In the data rows, the value 128 means zero.
Each second row below is the first row of its pair, turned about zero in one of two ways (a turn may also mirror it), then rescaled, with some noise.
After each pair comes the number of its way: 0 for the first way seen, 1 for the next new one, and so on.
[ 63 129  91 182 173 183 200  56  62 156 221  23  81  58  99 130  67 200 158  88  57 128 116 141  75 120 130 111 134 140 119 104 127 107 127 135 129 116 128 115 119 128 138 127 138 135 130 125]
[137 175  82 119 151 162  95  81 129 153 113 162  97 145 156 117 136 127 166 122 127 105 187 106 125  85 113 138 175  92 117 134 130  96 124 166 167 120  90 137 151 110 146 141 111 122 137 162] 0

[ 61  80 127 148 156  72 113 182 109 100 168  92 141 154  54 126 154 121 122 132 154 110 111 129 135 121 129 147 123 129 116 121 115 127 140 128 130 119 124 127 130 118 130 131 135 133 128 118]
[113 100 147 166 138 141 135 138 151 112 111 106 126 123 147 111 143 129 112 117 148 134  94 124 109 127 131 130 140 136 149 118 139 140 133 122 120 137 124 118 118 126 112 120 153 108 100 113] 1

[ 87 255 120 149  83 168 132  65  80 111 117 155 187 227  42 137 151  59  54  65 125 123 193  77 111 133 145 150 114 167 117 147 142 116 128 151 111 131 146 140 131 141 132 130 128 130 129 124]
[126 132  82 125 133 178 130  84  83 121 124 134 139 150  82  98 197 120 111 140 149 124 103 171 103 141 123 117 140 148 164 125 106 109 165 133 132  93 144  89 127 126 127 127 135 150 111  51] 0

[ 61  81 118 165 183  78  88 177 125 101  87 120 126 119  51 147 150 137 112 111 132 130 119 138 147 130 129 117 110 129 128 115 142 131 128 139 124 130 128 128 134 130 125 128 129 128 127 105]
[108 113 150 153 142 134 136 140 129 105  76 107 154 122 128 110 138 128 141 120 134 130 100 142 127 124 111 137 124 125 158 101 131 148 140 107 116 133 121 119 121 121 120 132 133 107 120 109] 1

[140 153 197   0 231  94 255 129 128  52  39 219  53 230  65   0  37 194 199  86  81  96 150 144 120 104 129 138 132 135 129 131 132 133 130 134 134 128 129 124 126 124 135 124 129 131 127 128]
[159  91  90 171 188  97 152 105 154  67  83 118 151 177 133 191  91 155 157 154 117 173 136 112 144  94 162 136 177 162 137  91 111  78 136 181 112 190 139  35 133 142  71 124 167 154 162 123] 0

[168 165 210  70 126 190  14 142  68 106 130 178 130 147 166 156 106 139  68 119  71  78  93 153 122 133 137 136 108 144 151 139 128 122 137 114 129 115 125 145 124 134 113 132 126 147 137 129]
[114 147 152 141 123 127  97 161 119 149  87 122 118 149 152 120 133 146 147 142 120 120  69 127 140 162 139 116 116 137 197 114 106 141 102 149 133 136 138 142 129 114 106  86 109 137 103 105] 0

[ 62  79 123 157 166  67  98 174 117  95 112 109 122 148  45 156 149 152 126 128 139 146  99 163 126 126 134 127 110 139 147 136 132 140 123 134 126 135 122 113 122 140 125 135 122 123 134 139]
[113  80 147 128 158 138 103 133 159 133  97 106 116 127 135 100 123 137 115 123 123 129 155 134 105 110 112 140 137 137 114 130 123 137 142 109 122 123  97 132 140 129 119 153 144 109 126 130] 0

[149 179 199   0 214 130 147 185 173 192  67  15  74 179 130 221   0  74  79 175 152 142  91 110 173 162 141 133 153 128 125 134 128 128 128 124 116 129 128 131 124 130 131 129 133 128 123 123]
[155 127 151 117 190 196 105 144 187  82 171 147  91 122 104 164  84  83 170 136 139 168  94 118 100  98 157 124 100 125 171  81 109 154  57 135 131 150 140 128 165 121 123  90 171 159  94 133] 0

[ 84  45 157 104  73  15 117   0  49 255 105 182 164 174 150 136  98 139 153 121 156 128 125 114 102 135 104 112 141 121 144 129 131 137 129 119 122 131 140 135 123 122 133 144 133 135 123 130]
[118 144 135 106 140 129 120 112 149 131 151 109 182 132 109  90 124 129 151  72 154 114 124 201 107 152 117 151 156 120 150 131 124 125 148 161 113 185 182 120  94 145 133 151  99 102 120 196] 0

[126  68 137 100 126 162 123 175 147  36 219 103 152 167 197 118 103 129 113 134 104 168 132 112 139 155  88  76  94 137 133 149 126 138 141 138 129 144 132 112 122 137 135 127 143 134 136 137]
[161 123 130 137 117 133 133 162 143 117 134 102  87 137 139 120 110 135 117 145 107 143 102 126 150 137 123  84 119 159 112 133  93 108 114 128  97 137 133 179 124 125  88 120  95 156 120 101] 1

[ 90 255 116 163 109  99 150  60  57  19  65 122 156 164 140 156 112  21 161 125 111 140 139 132 130 125 131 156 129 131 141 132 107 118 155  87 132 133 116 131 106 118 135 137 112 118 130 132]
[133 133  88 113 153 147 103  65  97 154 170 117 153 140 109  95 152  90 127 173 148 146 147 113  89 158 162 138 138  99 116 103  99 126 139 128 124 103 161 106 134 136 100 150 143 143 124  72] 1

[152 177 201   0 189 171  80 173 158 225  48   6 140 185 136 163 158 146 124 139 163 155 165 120  97 108 126 103 110 129 141 112 117 113 153 129 133 122 126 152 150 110 136 111 120 120 135 138]
[124 156 148 134 116 163 114 120  79 108 138 175  97 123 126 158  97 124 137 134 165 171 112 138 113  90 116 118 120 135 178 131  87 150 101 169 130 120 140 111  83 168 180  48 119 141  98 167] 1

[ 77  55 146  56  25 171 124  49 146  87  92 119  79 127 129 171 125 126 110 151 108 143 125 158 179 128 173 161 110 127 100 122 116 110 120 133 128 165 119 138 127 136 128 120 121 137 134 130]
[122 105 108 146 107 102 118 125 117 116 115 147 146  90 129  72 112 121 148 111 121 133 106 119 146 122 113 122 137 119 104 109  90 113 145 131 153 100 161 146 172 114 140 138 116 163  92 173] 1

[194 125   0  82 172  89 120  57 207  72 113 120 255 100  88 115 123 173 135 128 110 113 126 118 127 132 145  88 111 124 119 129 124 140 101 119 123 130 126 141 134 130 146 127 123 126 114 131]
[126  89 141 116 133 110 135 167 142 133  85 119 121 107  57 131  86 137 116 180 115 129 150 132 102 105 190 117 131 133 102 110  95 125  82  96 116 102 107 111 115 133 147 163 132 104 168 136] 1

[ 63  78 131 150 163  51 122 182  88 105 182  91 139 173  56 133 151 128 145 155 165 116  99 122  88 103 148 159 153 129 129 146 113 125 121 119 131 125 125 137 139 133 128 124 136 131 129 133]
[110  86 134 135 132 144  87 133 154 132 146 108  99 139 139 103 122 147  78 120 140 123 142 133  91 121 117 138 162 145 119 144 140 122 143 134 136 134  95 115 143 129 128 144 150 107 114 141] 0

[ 97 255 132 130  10  37  90 171 167 132 126  71 127 117 127 130 161  32 229 148 136  27 132 133 175 131 104 102 136 159 129 104 131 130 128 136 142 133 128 126 139 129 120 126 136 129 126 126]
[107 138 134 146 115 130 126 127 112 135 174 100 121 180 119 118 161 101 116 133 178 137 137 130 102 160 145 148  64  81  58 116 154 113 110 103 131  83 156 109  89 115  74 102 180 133 103 101] 0

[ 55  98 109 184 200 151  87 170 161 184  86 144 127  78 195 133 100  94 134 110  94 144 155 159 101 113 135 116 144 130 144 155 120 170 109 143 130 133 119 132 128 114 124 130 119 130 130 118]
[115 165 171 143 136 121 123  98 140 122 120 153 129 108 131 142 103 123 169 115 128 107 115 130 154 151 135 123  94 137 149 120 136 160 146 129 137 143 126 143 120 121 117 135  98 102 168 105] 1

[196 109  68 126 126 181 135 205  13 147 125 143 103  90 101 138  97 128 155 131 148 129 145 124 129 131 111 151  84 116 159 131 119 130 133 130 125 115 133 127 123 131 141 119 124 140 115 126]
[101 146 153 122 108 135 126 111 118 138 118 110 147 135 172 135 111 115 142 152 104 153 133 152 127 112 126 133 137 119 153 156 162 129 115 141 104 115 104 145 176 157 152 108 147 148 137 124] 0

[196 125   0  85 182  72 130  44 249  49 114 103 255  94 103 131 127 148 122 173 134  80 159 142  99 163 131 137 130 119 134 125 117 130 137 128 129 132 145 116 123 133 113 118 120 131 136 124]
[147 102 114 119 129  94 131 146 114 171 119 131 134 126  40 157  91 124  85 208 132 102 169 150 128 120 162 107 106 115  95 140  90 143  98 116 118  72 137  86 124 121 179 153 115 128 141 175] 0

[194 122 206 192 151 104 108  73 186 108 151 145  27 116 111 146 129 112 126 142 145 118 128 128 111 126 121 114 114 119 123 139 128 132 119 116 143 137 121 120 124 118 129 121 133 127 130 126]
[ 98 130 131 129 149 126 161 159 144 130 136 141 142 153 133 142 144 115 122 109 148  92 112  88 170 108 114 136 118 146 124 116 122 134 137 100 130 148 112 134 143 134 121 116 109 132 115 147] 0

[116 131 129  28 186  68 239  87  59 219 255  21 151   0  71   0 138  45  43 107 125 131 128 140 128 123 123 127 129 136 133 132 131 131 128 124 131 131 128 123 128 128 124 128 126 125 129 130]
[162 126 100  44 113 161 121  49 101  86 130 124 152 161 147 170 123 163 123 127 168  95 225  79  93 157 146 137 122 123 145 115 163 112 113 195 144 108  81 187 119  65 194 109 148 160 110 217] 0

[205  95 139 192  76 134 197 161 124 142  89  55 213 116 145 127 128 113 164  71 129 142  87 106 149 120 157 123 122 118 117 144 139 123 124 118 136 127 142 106 144 102 124 134 118 145 128 131]
[135 146 149 128  86 128 141 125 143 145 145 118 146 112 117 133 156 137 115 121 117 152 135 123 105  92 169 138 110 130 119 131 134  70 100 104 153 141 119 144 125 146 168 153 119 133 147 118] 0

[126  52 151  57  27 148 112  23 134 138  62 127  96  91 115 130 145 143 164 177 100 137 170 174 162 140 142 140 127 120 120 129 127 116 135 125 158 110 149 133 144 126 135 141 134 119 130 120]
[120 120 135 145 114  85 149 127 118 102 105 136 160 118 125  82  89 120 155 124 149 132 113 120 149 119 128 148 120  93 115  99 106 119 163 137 136 131 193 133 132 113 169 111 124 130 112 170] 0

[201 105 191 200 126 131 169 129 169 147 114  98 130 148 125 115 160 156 106 163  92 155 122 138 137 152  76 150 148 158 125 117 118 120 107 138 124 119 122 122 132 124 128 122 124 126 131 130]
[130 128 106 112 125 122 155 142 139 151 127 136 117 125 114 166 161 115 126 115 128 119  91 123 141 122 125 155 133 131 119 147 133 107 152 108 127 139 126 131 106 114 151 107 106 136 129 139] 1

[ 97 255 134 129   0   6  83 220 209 159 150 131 107  68 161 114 100 153 154 154 103 128  86 161 105 104 116 126 127  91 107 152 151 120 137 147  97 124 128 141 120 130 139 129 119 130 133 129]
[148 162 150  88 141 121 126 143 129 172 133 111 108 145 140 129 140 110 146 136 124 128 133 104 108 188  77 119  55 107  84 114 188  93 124  99 156 128 149  96  69 122  83 120 184 151  88 110] 0

[ 86 129 129  92 126  40 134   0  54 241  81 206 169 152 164 116 116 146 133 117 110 113 134 121 138 137 129 122 126 139 114 143 131 127 134 135 123  96 103 122 120 131 109 104 129 123 119 128]
[131 147 125 101 140 115 124 111 126 142 126 107 171 127 104 112 132 134 162  89 167 116 132 168 111 148 135 150 159 117 164 123 122 151 131 168 105 170 177  97  87 103 122 154 105 138 145 160] 0

[206  96 161 205  73 135 201 165 145 141  98  75 204 140 162 109 146 134 118 100 125 123 138 163 130 150 141 126 159 144 126 135 115 129 143 131 128 143 123 154 119 132 136 136 151 122 128 122]
[162 129 125 119  92 130 153 132 134 150 122 131 132 130 121 148 156 127 111 116 121 132 103 136 147 117 160 151 112 158 109 150 147  90 124 105 155 125 167 139 110 147 156 116 110 129 147 113] 1

[ 59  88 115 184 205  73  83 184 128 123  36 134 128  89 128 161 135 121 128 111 128 127 145 128 123 135 133 130 150 109 157 152 156 102 129 114 107 134 142 114 138 127 140 109 128 124 130 132]
[115 131 160 107 142 129 114 129 155 117 117 128 138 131 120 103  98 135 112 138 115 122 132 127 117 118 132 155 124 116 141 130 142 162 134  89 122 130 105 145 129 109 103 187 150  80 157 105] 0

[ 68  66 144  88  59 137 134 141 128  50 249  78 141 164 180 118 114 142 133 129 136 136 165 141 111 101 145 131 158 132 163 125 147 133 131 117 113 115 126 116 141 136 124 135 121 130 136 125]
[145 105 151 144 107 111 115 133 158 110 147 128  87 153 140 108 112 141  96 119  99 130 123 118 141 130 117  98 150 142 101 120 112 108 123 140 143 141 161 164 126 123 102 126 124 119  86  94] 1

[192 121  37  84  98 172  93 195  18 178 153 165  61 120  71 117 177 131 157 160  43 144 128  94 144 144 145  86 129 127 133 130 119 130 121 102 112 133 124 128 131 129 119 124 137 128 134 132]
[ 90 144 112 129 101 143 102 138 105 138 119 104 100 122 173 102  89 162 128 143  92 137 133 144 107  99 111 177 129 140 114 144 155 135 133 130  83 118  76 148 162 130 147  99 160 154 169 134] 1

[ 69  63 129  67  32 186 136 115 167  31 132  80  96 123 174 148 147 139 122 125 127 128 178 151 141 108 170 136 124 128 148 100 142 135 108 134 108 120 131 122 118 122 120 125 130 124 122 139]
[135  96 132 154  89  97 132 105 128 104 124 160 101 119 123  83 101 141 130 125  98 131 126 112 145 116 114 103 138 107  94 100 100 121 125 128 151 102 177 157 146 139 118 134 127 149 112 129] 0

[204  97 124 187  63 157 184 187  86 134  70 100 184 105 129 138  94 130 142  95 178 133 122 159 122 129 128 120 127 136 102 135 152 125 124 116 129 130 128 127 130 124 114 125 127 131 132 136]
[150 138 162 128  85 135 154 137 120 163 130 102 159 136 131 143 159 122 137 119 100 145 127 146 141 109 158 133 134 135 129 135 144  93 134 114 160 131 138 134 144 156 162 122 133 146 146 115] 1

[ 58  85 115 169 188 108  72 173 149 115  49 145 125 104 123 150 146 126 109  96 127 136 149 153 163 144 108 111 129 130 132 118 137 140 124 125 128 118 134 127 114 111 132 137 122 114 130 134]
[122 136 148 143 144 113 151 127 129 112  85 131 156 120 128 113 127 124 154 115 120 136 107 143 139 137 126 126 105 111 157 111 133 182 151 110 117 129 143 139 104 134 117 124 117 112 143 110] 1

[181 147 205 148 164 168  28  98  87  50 192 222 187 104 140 135  82 142 103 126 160  94 123 112 165  95 136 107 165 118 115 128 105 111 137 151 127 115 144 127 125 124 126 126 127 118 130 142]
[136 151 111 117 124 116 142 171 100 158 128 100 126 141 131 133 122 126  88 141 128 101 153 149 107 183 139  76 156 129 149 126 135 140 130 138 141  98 113 122 152  99  93 119  78 126 110 123] 1

[ 76  57 139  25   0 255 140  80 216 127   0 148  57  29  94 119 152 107 105  93 143  94  51  84  65 141 105 120 149 132 142 129 119 132 132 139 123 122 126 130 128 126 122 130 129 127 126 126]
[130 106 146 177  70 138 150  87 133  68  71 126 179  65 110  97 105  99 170 117  95  98  89  77 177 120 138 127  51  41 157  91  85 114 141 162 159 115 139 111 124 179 139 142 160 116 116 140] 0

[170 164 206  82 169 203   3 126  58 104 156 186 255 132 169 124 172 151 100 119  94  98  87 147 128 104 115 142 144 122 139 127 146 134 109 119 142 151 116 119 137 125 141 123 133 117 118 119]
[127 127 122 139 100 117  93 154  56 171 107 125 116 136 134 143 124 147 103 170 128 113 132 166  83 182 153 104 140 135 149 149 123 142 119 165 142 120 103 150  92 101 120 117  66 125 110 133] 1

[ 53 129 107 191 212 137 103 169 138 127  68 145  98  69 214 120  99 103 133 142 127 132 163 118  98 121 144 148 129 126 131 113 106 105  97 133 139 133 128 145 126 130 119 131 129 138 124 132]
[129 167 159 134 136  95 142 108 129 114 142 154 141 116 137 137 122 114 166 138 138 103 107 118 158 165 122 121 130 114 169 118 129 155 132 126 118 130 130 126 129 129 102 130 140 102 175  98] 1

[199 107 194 198 126 142 153 132 157 134 100 107 167 136 102 128 130 161 102 182  91 147 138 153 131 113  65 155 129 153 122 113 122 128 132 122 105 126 142 121 132 124 122 129 132 132 126 128]
[120 122 141 121 129 123 161 144 156 141 111 109  88 121 117 168 149 121 130 151 121 133  89 123 143 105 144 156 143 139 133 143 127 104 147 107 142 140 134 147 112 112 161 132 116 116 119 144] 0

[ 49 149  96 162 113 255 145  96 255 255 250 226 193 207   0 115 127  77 150  99 144 128 125 164 143 132 112 122 140  85 130 122 131 129 123 114 129 125 120 140 126 128 127 128 130 128 133 132]
[122 129  94 203 138 170 151  56 121  96 134 165 120  79 147 165 154  92 106 117 149 169  95 206 157 138  79  62  54 125 123 141 141 170 163 166 217 111  76  76  92 109 180 127  56 110 121 132] 0

[ 63  77 130 140 148  78 123 184 128  90 194  98 141 171  75 128 127 130 131 149 145 126  95 118 116 131 136 130 125 138 118 144 103 132 114 129 138 119 130 137 122 125 126 133 131 133 128 143]
[119  87 122 133 135 135 104 137 158 115 139 106  94 129 143  97 126 142  97 117 134 122 142 130 103 122 120 117 138 147 104 145 130 112 132 131 125 125  97 124 148 124 126 133 137 118 124 140] 0

[ 53 111 102 189 191 129 111 164 160 184  79 181 134  91 230  77 101 100 127 148 111 109 139  85 122 103 128 128 104 144  96 116 109 145 143 123 124 132 129 132 143 142 128 125 128 121 144 127]
[125 178 147 126 126  92 153 104 136 116 139 129 128  77 125 139 130 138 156 114 138 118 119 137 166 165 146 117 113 130 147 144 130 161 125 150 116 148 126 128 114 114 101 155 148  98 169 114] 1

[195 120  26  99 130 110 111 144 120 174 188 169   0 200 186 128 186 100  79 103 130 108 115 171 124 126 115 138 151 119 124 120 131 145 140 133 129 131 162 131 125 135 131 117 117 135 121 130]
[106 122 101 112 139 128  73 152 151 137 153 182 110 140 140 148 106 185 116  89 118 142 150 114 159 131 113 146 120 147 121 170 139 175 139  90  99 119 110 152 156 173 116 138 172 152 127 141] 1

[194 124 206 190 151 114 102  74 167  97 160 151  38 109 112 149 118 115 120 145 151 103 154 121 100 102 133 127  98 114 116 136 143 138 140 109 124 144 136 128 123 119 119 127 146 124 115 129]
[ 93 144 135 128 152 131 175 155 131 131 140 134 128 159 144 140 146 126 114 121 145  80 120  95 177 109 123 123 132 148 132 109 131 138 135 116 138 143 130 139 151 139 125 132 116 131 109 137] 0

[187 140 203 161 168 155  49  89 118  68 183 200 132  80 103 132 101 152 151 129 167 149 146 135 144  99 130 105 145 134 134 125 105 135 139 132 117 121 133 129 123 135 130 132 130 129 122 125]
[118 139 127 105 148 114 154 150  95 152 129 109 125 146 138 148 122 129 104 134 133  95 168 133 125 155 118 101 151 131 125 114 141 124 148 128 126 101 106 120 146 112 103 113  69 115 109 124] 1

[ 52 164  93 128 162 247 165 113 179 233 191 140 124 123 156 139 120 136 170 165 123 115  88 143 117 119 159 136 110 176 132 150 112 142 128 142 124 132 133 100 138 128 129 123 126 122 110 130]
[144 146 134 157 153 129 122  67  95 130 150 141  96  81 145 148 128 118 149 105 151 129 123 135 132 119 107 101  96 102 124 178 116 145 121 150 165 139 111 109 127 101 125 126 107 124 148 138] 0

[ 58  92 129 181 198 129  83 181 158 137  33 162 132  88 159 118 133 102 106 103 127 125 143  99 160 141 110 125 130 104 107 116 144 118 135 110 129 128 124 123 134 148 142 141 130 141 113 136]
[115 139 140 125 133 129 149 141 158  95 121 137 144  99 120 110 127 140 141 140 114 134 136 134 137 141 148 130 123 120 144 123 142 169 124 115 115 120  93 150 117 106 111 179 147  78 149  98] 0

[204  98 116 181  65 154 188 188  87 138  83 120 128 129 172 145  99 128 115  82 203 110 128 187 108 137 139 104 122 147 108 113 139 133 115 116 128 117 117 136 129 145 137 123 124 115 132 131]
[147 130 153 115  99 144 141 136 126 176 133 124 160 139 139 146 157 114 140  94 106 137 139 151 166 117 145 123 139 141 116 138 139 116 122 109 153 127 149 144 150 169 152 122 156 145 142 108] 1

[180 160 204 108 192 141  18  81 109  86 132 125  99 102 162  89 155 121 226  85 116 150 103 138 119 225 160 177 112 115 124 108 137 135 129 138 110 124 132 136 138 124 127 135 131 125 129 133]
[130 146 159 142 152 109 110 167 126 131 123 176 165 127 175 119 150 160 119 169 154  94 118 117 144 112 156 137 134 100 126  87 117 113 130 132  87 134 106 124 117 121  95  75  87 127 127 121] 0

[191 123  27  85 105 152  85 183  46 168 157 172  24 172 108 118 187 129  89 158  97 112 127 128 108 145 161  97 160 140 100 130 140 127 136 123 120 126 124 118 128 125 132 137 121 124 127 128]
[111 123  99 133 106 144  94 148 118 144 130 136 110 124 154 114  85 175 129 112  93 120 141 139 116 109 109 160 133 161 119 162 136 170 146 114  99 105  90 138 159 144 137 110 188 145 146 133] 1

[ 63 129 133 126 117  96 125 184 108  80 232  91 130 175 144 121 101 116 141 143 126 121 116  99  98 135 126 139 146 118 102 141 130 124 109 126 134 130 129 130 129 118 127 116 119 113 125 121]
[141 125 113 134 129 142  86 134 139 134 166 125  87 144 146 104 122 124 104 119 114 125 134 129 117 142 122  99 149 141 102 144 141 107 130 149 129 133 103 127 133 121 104 130 142 143 114 117] 0

[ 65  69 142  92  63 144 141 160 132  38 255  81 151 162 129 110 104 121 130 122 134 137 149 112 135 124 117 131 133 124 129 109 133 114 146 120 130 127 116 128 133 128 130 127 122 139 116 113]
[142 110  97 146 100 124 105 124 144 107 157 118  97 135 147 103 115 140  91 126 104 141 141 133 142 128 114  91 152 143  94 135 124  86 121 165 152  99 127 159 132 125 122 128 119 144  84 130] 0

[ 83  49 155 101  73  28 119   0  53 254 112 181 150 170 138 143  96 138 128 115 141 120 103 115 120 130 128 135 127 120 129  97 119 130 137 138 124 157 129 124 132 127 137 133 122 131 138 131]
[120 143 127 109 135 126  98 110 171 135 143 122 170 113 109  84 123 137 142  75 151 116 148 185  99 139 124 150 164 133 131 135 119 122 136 161 127 162 153 142 125 133 141 168 116 110 102 213] 1

[156 177 200   0 189 165  69 151 128 218  79   0 167 151 159 119 255 139 173 114 145 138 147 132  99 107 113 134 129 106 104 138 116 122 111 124 129 128 133 106 103 149 123 138 131 133 128 123]
[133 115 185 153 104 151 103 133  88  96 143 193  82 135 145 130 112 137 141 146 165 156 138 105  83 107 165 167 108 131 163 121 106 130  97 133  89 133 130 118  35 141 162 104 133 106  93 137] 0

[ 70 235  98 178 173 159 200  47  29  78 118  37  82 120 131 144 114 196 127 129 130 130 135 123 141 141 100 123 143  89 130 131 145 131 126 138 140 143 125 122 149 144 105 142 119 114 121 130]
[132 153  83 116 142 177  98 117  90 127 121 156 129 151 136 125 167  93 164 159 110 138 172  90 113 107 129 143 193  95 120 145 107 129 135 113 131 144 145 121 161 108 116 134 130 117 135 118] 0

[205  96 175 208  94 117 200 140 167 142 112  78 181 167 128 132 144 121 114 140  82 128 115 100 134 112 149 125 127 101 144 125 116 119 128 139 120 134 133 134 121 130 111 134 118 128 118 129]
[124 141 102 124 106 116 160 139 148 139 133 119 123 126 118 146 164 123 104 118 132 119  97 130 130 121 128 159 119 158 116 140 130  87 106  98 140 150 146 112 118 131 170 136 109 143 130 114] 1

[197 117 202 196 138 111 119  90 192 123 160 125  56 114  95 139 140 125 127 145 124 148 148 132 123 143 101 134 117 155 136 149 141 129 124 118 133 135 117 147 134 128 124 138 113 136 124 139]
[101 120 112  99 160 127 161 148 133 133 149 127 131 152 122 144 153 123 115 120 140  98 116  98 159 118  97 141 112 138 102 128 131 122 157 110 131 119 112 126 127 115 133 109  96 135 120 139] 1

[130 157 184   9 200  77 255 208 154  96 132 255 175 127 174 255 229 110 141 145 143 138 130 119 129 139 130 131 126 122 128 127 127 127 126 135 126 128 128 133 130 124 128 128 127 127 129 127]
[241  76 143 186 164 111 165  64 106 112 102  68 170 168  97 185 100 127  76  76 132 171  63  76 130 192  87 132 167 135 128 132 162 171  47 116  61 170 139 104 144 130 146 174 117 159 170 106] 0

[ 61  80 120 162 179  74  96 176 125 101  93 120 124 128  46 144 152 143 114 113 133 128 118 149 147 135 133 116 112 136 128 108 122 123 142 130 136 128 129 126 117 127 118 125 124 124 124 122]
[114 110 145 161 154 127 142 134 135 109  81 103 147 119 142 108 140 122 132 120 139 130 104 138 132 117 115 147 132 129 159  96 131 150 140 112 125 131 125 118 119 127 118 122 138 111 123 115] 1

[195 110  73 124  60 213 127 215   0 146  59 142 201  55  61 138  97 137 194 189 142 173 146  80 138 110 120 151 139 125 129 116 158 145 139 142 147 131 131 128 116 131 128 124 129 124 131 131]
[132 157 175 135  70 122 146 120  89 132 120  67 144 101 143 119 109  99 161 182  87 142 122 164  85 102 142 161 146 109 131 132 177 117 143 158 119 119 113 136 170 157 186 115 142 126 138 117] 0

[195 122   0 128 151  95 109  87 168 130 169 123 101 143 163 131 128 116 139  78 117 186  89  97 158  79 116 128 116 151 135 130 137 115 116 126 123 122 124 139 133 123 127 146 132 117 128 120]
[104 115 132  89 150 101 106 171 143 130 150 142 111  98 112 145 120 147 115 116 114 149 150 110 105 113 138 136 121 128 117 113 111 131 115 108  99 114 104 150 135 156 121 165 126 127 157 115] 1

[ 94 255 139 103   0  40  63 242 240 217 164 191 121  66 109 137 109 255  67  73 146 145 155  83 138 145 154 157 129 135 139 127 109 142 128 104 146 132 128 118 127 125 125 130 131 124 126 126]
[151 135 157  93 145 107 155 145 115 149  95 119 100 117  74  91 172 105 126 109  80 133 150 127 127 171  37 106  57 129 139 122 237 106 110 126 161 131 144  87  71 117  96  65 161 135  97 114] 0

[199 108 201 206 126 100 158  91 198 140 145 121  57 154 109 136 140 106  92 170  92  83 122  98 112 107 149 138 102  98 124 107 148 150 128 130 139 104 125 114 128 130 139 128 130 122 145 122]
[ 86 143  94 133 125 118 166 147 169 127 128 146 114 139 121 159 164 127 126 105 163  91 103  99 151 101 115 135 113 149 109 132 131 136 122 118 138 166 128 128 145 121 152 134 134 134 108 132] 0

[196 122   0  87 151  93 101  86 195  99 137 127 139 129 149 133 135 118 127 139 165 120 155 132 117 133 129 154 160 133 112 131 147 126 153 158 135 130  92 117 129 116 127 130 139 139 132 134]
[130 117 119 119 126 110 120 162 116 153 154 155 155 118  80 158  92 138 114 156 126 121 156 126 128 121 126 125 113 129 113 150 122 161 134 134 111  74 142 104 134 155 137 132 118 148 135 153] 0

[189 138 204 174 168 131  56  72 142  77 185 168  63  82 111 130 120 136 179 113 169 168 140 109 124 143 129  99 155 140 133 145 107 114 121 135 132 128 116 130 128 139 132 128 113 136 139 115]
[120 141 121  99 158 129 137 160 103 140 150 126 144 151 138 129 119 115 102 116 136  88 163 113 147 131  96 115 134 126 117 102 133 121 152 122 114 107  95 118 137 112  98  95  78 115 117 132] 1

[ 92 255 122 155  75  84 124  89 100  50  59 215 147 151 142  55 123  83  78 190 130 249 128 175  98 126 152 103 120 112 128 109 124 127 120 133 143 118 130 122 135 126 121 127 141 134 123 126]
[161 105  88 104 129 119 138 113 108 158 130  95 149 108 124 130 140 104 143 186 155 113 135 122 121 188 102 117 144 135 136  85 105 110 182  84 126 159 163 114 109 131  96 103 153 141 149  59] 0

[206  94 173 213  91 105 208 133 181 152 122  62 150 167 149 129 162 112 113 106  96 127 122  99 128 142 129 120 139 104 170 129 117 127 140 149 138 125 120 137 126 144 143 115 128 123 127 130]
[134 130 101 109  96 128 139 136 173 116 131 145 118 136 115 149 156 125 103 105 145 123 109 121 136  92 137 165 109 156 102 155 134  95 103 109 141 149 138 142 110 146 156 145 107 127 132 116] 0

[ 63  73 133 114 102 135 125 179 133  65 132  94 166 162 171 116  97 116 124 131 110 138 128 105 141 128 100 119 118 123  98 124 125 129 132 136 147 129 137 136 117 125 128 120 127 122 128 126]
[139 125 123 138 104 118 107 136 152 102 146 115  90 117 127 100 121 132 133 136 104 154 131 133 123 135 156  92 134 136 104 128 117 117 128 136 122 118 128 153 122 128 113 155 143 136 128 121] 0

[ 72 129 100 178 164 168 213  48  41  49 132 127 110 155 169 138 177 184 127 120 152 115 125 128 178 119 116 138 129 104 118 142 105 175 121 117 114 120 123 134 131 116 132 116 134 143 135 129]
[119 111  86 133 110 151 118 101  93 137 116 146 134 123 139 122 152 135 137 119 117 155 147  95 127 120 152 121 196 116 115 155 118 135 135 113 101 146 160 129 173 120 106 154  89 112 140 131] 0

[196 112  65 123  88 166 131 203  19 141 168 163  72 137 133 128  71 104  87 126 146  78 147 128 133 140 104 133  78 128 145 144 128  99 115 128 118 131 114 115 136 121 123 138 135 122 131 126]
[ 97 138 135 123 119 144 117 145 143 143 135 109 141 161 170 131 122 125 131 128  90 136 138 153 135 128 125 113 137 146 148 171 144 121 114 134 113 100 121 171 183 134 128 118 186 157 153 121] 1

[197 119   0  96 162  79 118  71 199 121 166 124  89 143 178 145 127 116 147  79 128 167  94 122 153  96 101 143 120 136 129 131 131 125 123 119 135 128 139 129 124 140 125 120 139 128 136 129]
[115 106 132  88 168 104 103 173 149 129 157 161 113 112  96 151 113 145 115 121 127 162 155 106 134 105 140 140 113 124 108 116 114 135 114 112 100 114 108 148 139 165 120 177 128 131 147 135] 1

[ 57 181  94 181 173 227 190  97 122 179 128 138  92 137 193  30 171 203 112 211 201 105 102 104 157 154 142 115 118 143 156 129 153  99 120 128 128 131 134 143 107 118 132 134 125 128 128 118]
[149 127  84 124 116 125 135  91  87 108 158 149 127  98 167 158 161 123 160 128 120 129 129 117 135 106 114  89 139 114 138 190 109 158 131 116 140 155 138 105 121 101 108 111 149  65 171 149] 0

